B =
array([[-1.031, -0.118,  0.927, -1.200,  0.413],
       [-1.263, -0.118,  1.076, -1.763,  0.413],
       [-1.263, -0.118,  0.927, -1.763,  0.413],
       [-1.357, -0.118,  1.368, -1.763,  0.413]])
Rows and columns are counted from 0.
row 0 col 0 => -1.031
row 1 col 0 => -1.263
row 0 col 4 => 0.413
row 2 col 3 => -1.763
row 0 col 1 => -0.118
row 2 col 0 => -1.263
row 1 col 3 => -1.763
row 0 col 3 => -1.200
row 3 col 2 => 1.368
row 1 col 4 => 0.413
row 2 col 1 => -0.118
row 3 col 0 => -1.357
row 2 col 4 => 0.413

X =
4  4  4  4  4  4  4  4  6  5  5  5  5
4  2  5  7  5  5  4  6  6  3  5  4  4
5  7  4  3  4  5  5  4  4  5  5  5  5
4  3  4  5  5  5  4  6  5  4  5  4  4
4  4  6  6  5  5  5  4  4  4  5  5  5
4  5  5  5  5  5  4  5  4  4  5  5  4
5  4  6  7  5  5  5  3  4  5  5  5  5
X[0,0] => 4
X[:, 5] => [4, 5, 5, 5, 5, 5, 5]
X[4,6] => 5
X[1,7] => 6
X[3,1] => 3
X[3] => [4, 3, 4, 5, 5, 5, 4, 6, 5, 4, 5, 4, 4]
X[3,9] => 4
X[4,3] => 6
X[3,5] => 5
X[:, 12] => [5, 4, 5, 4, 5, 4, 5]
X[1,0] => 4
X[4,1] => 4
X[6,4] => 5
X[:, 1] => [4, 2, 7, 3, 4, 5, 4]
X[6] => [5, 4, 6, 7, 5, 5, 5, 3, 4, 5, 5, 5, 5]
X[5,5] => 5
X[0,10] => 5
X[5,12] => 4
X[0] => [4, 4, 4, 4, 4, 4, 4, 4, 6, 5, 5, 5, 5]
X[2,5] => 5
X[1,6] => 4
X[6,3] => 7
X[5,9] => 4
X[5] => [4, 5, 5, 5, 5, 5, 4, 5, 4, 4, 5, 5, 4]
X[5,1] => 5
X[0,9] => 5
X[2,4] => 4
X[3,10] => 5
X[1,2] => 5
X[3,7] => 6

m = array([ 1.6,  1.4, -0.8,  1.7, -0.7, -1.4, -0.9])
m[-7] -> 1.6
m[-4] -> 1.7
m[2] -> -0.8
m[-2] -> -1.4
m[-6] -> 1.4

W =
[[ 10.868   9.353  -0.006 -22.920   1.738  -6.524  -3.362   6.920   9.818
   -2.260   0.274  -4.647]
 [ 12.002   5.500   0.461   8.440  -2.303  -3.516  -4.025  -5.941  11.434
   -0.628  -2.003   6.984]
 [ 10.690   4.211   2.444  -9.048   6.451   6.115 -12.875   2.522   4.360
   21.148   5.497   0.498]
 [ 15.686  13.664   1.153   1.383   8.171  -1.618 -10.669   1.737   2.382
   15.721   7.480   4.366]
 [ 10.178  -3.967  -0.785  -8.537 -14.021   0.743  -8.002   3.706  -6.396
    9.159  10.491   0.687]
 [ 14.893  -2.420   3.547  -5.766   4.508   7.313  -1.168   8.361  -4.455
   -7.657   6.990   1.715]
 [ -5.219  -8.217  -3.536  -0.846  -2.367  -1.571  -3.629   6.825  10.014
   -1.603  -1.688   3.540]
 [  3.739  -5.657   1.183  29.176  -8.137  -9.185  -7.413  -4.489   0.181
    7.708   3.381  14.673]]
W[0][0] -> 10.868
W[:, 2] -> [-0.006, 0.461, 2.444, 1.153, -0.785, 3.547, -3.536, 1.183]
W[:, 10] -> [0.274, -2.003, 5.497, 7.480, 10.491, 6.990, -1.688, 3.381]
W[2][8] -> 4.360
W[5][3] -> -5.766
W[5][11] -> 1.715
W[:, 0] -> [10.868, 12.002, 10.690, 15.686, 10.178, 14.893, -5.219, 3.739]
W[7][0] -> 3.739
W[4][1] -> -3.967
W[7][5] -> -9.185
W[2][9] -> 21.148
W[3][3] -> 1.383
W[0][5] -> -6.524
W[3][4] -> 8.171
W[4][4] -> -14.021
W[5] -> [14.893, -2.420, 3.547, -5.766, 4.508, 7.313, -1.168, 8.361, -4.455, -7.657, 6.990, 1.715]
W[1][10] -> -2.003
W[6][3] -> -0.846
W[5][7] -> 8.361
W[1][4] -> -2.303
W[5][9] -> -7.657
W[0][6] -> -3.362
W[1][9] -> -0.628
W[0][3] -> -22.920
W[2][10] -> 5.497
W[2] -> [10.690, 4.211, 2.444, -9.048, 6.451, 6.115, -12.875, 2.522, 4.360, 21.148, 5.497, 0.498]
W[2][7] -> 2.522
W[7][7] -> -4.489
W[7][6] -> -7.413
W[5][4] -> 4.508
W[6][11] -> 3.540
W[7] -> [3.739, -5.657, 1.183, 29.176, -8.137, -9.185, -7.413, -4.489, 0.181, 7.708, 3.381, 14.673]
W[1][2] -> 0.461

grid =
[[ -0.5   3.1  -9.6  63.3 -13.8 -26.9  -7.2  16.3  16.4  -8.7   4.1]
 [ 27.0 -27.4   9.9  23.4 -19.8  49.3  62.9 -21.8 -51.6 -23.2 -43.3]
 [ 27.5 -29.1  37.1  17.4  14.0  52.6 -35.3 -41.7 -10.8  44.7  30.5]
 [-24.0 -23.8 -45.1  54.2 -16.0 -21.4  14.2  15.4   5.0 -21.1 -10.8]]
grid[0][0]: -0.5
grid[:, -10]: [3.1, -27.4, -29.1, -23.8]
grid[1]: [27.0, -27.4, 9.9, 23.4, -19.8, 49.3, 62.9, -21.8, -51.6, -23.2, -43.3]
grid[-2]: [27.5, -29.1, 37.1, 17.4, 14.0, 52.6, -35.3, -41.7, -10.8, 44.7, 30.5]
grid[2][-6]: 52.6
grid[:, 10]: [4.1, -43.3, 30.5, -10.8]
grid[-4][5]: -26.9
grid[-1]: [-24.0, -23.8, -45.1, 54.2, -16.0, -21.4, 14.2, 15.4, 5.0, -21.1, -10.8]
grid[-2][-11]: 27.5
grid[:, -6]: [-26.9, 49.3, 52.6, -21.4]
grid[0]: [-0.5, 3.1, -9.6, 63.3, -13.8, -26.9, -7.2, 16.3, 16.4, -8.7, 4.1]
grid[:, 6]: [-7.2, 62.9, -35.3, 14.2]
grid[2][-5]: -35.3
grid[3][-10]: -23.8
grid[3][-4]: 15.4
grid[-4][7]: 16.3
grid[:, -7]: [-13.8, -19.8, 14.0, -16.0]
grid[3][8]: 5.0
grid[-3][-5]: 62.9
grid[2][8]: -10.8
grid[:, -4]: [16.3, -21.8, -41.7, 15.4]
grid[1][-4]: -21.8
grid[:, 3]: [63.3, 23.4, 17.4, 54.2]
grid[-4][4]: -13.8
grid[-2][1]: -29.1
grid[-4][8]: 16.4
grid[3][5]: -21.4
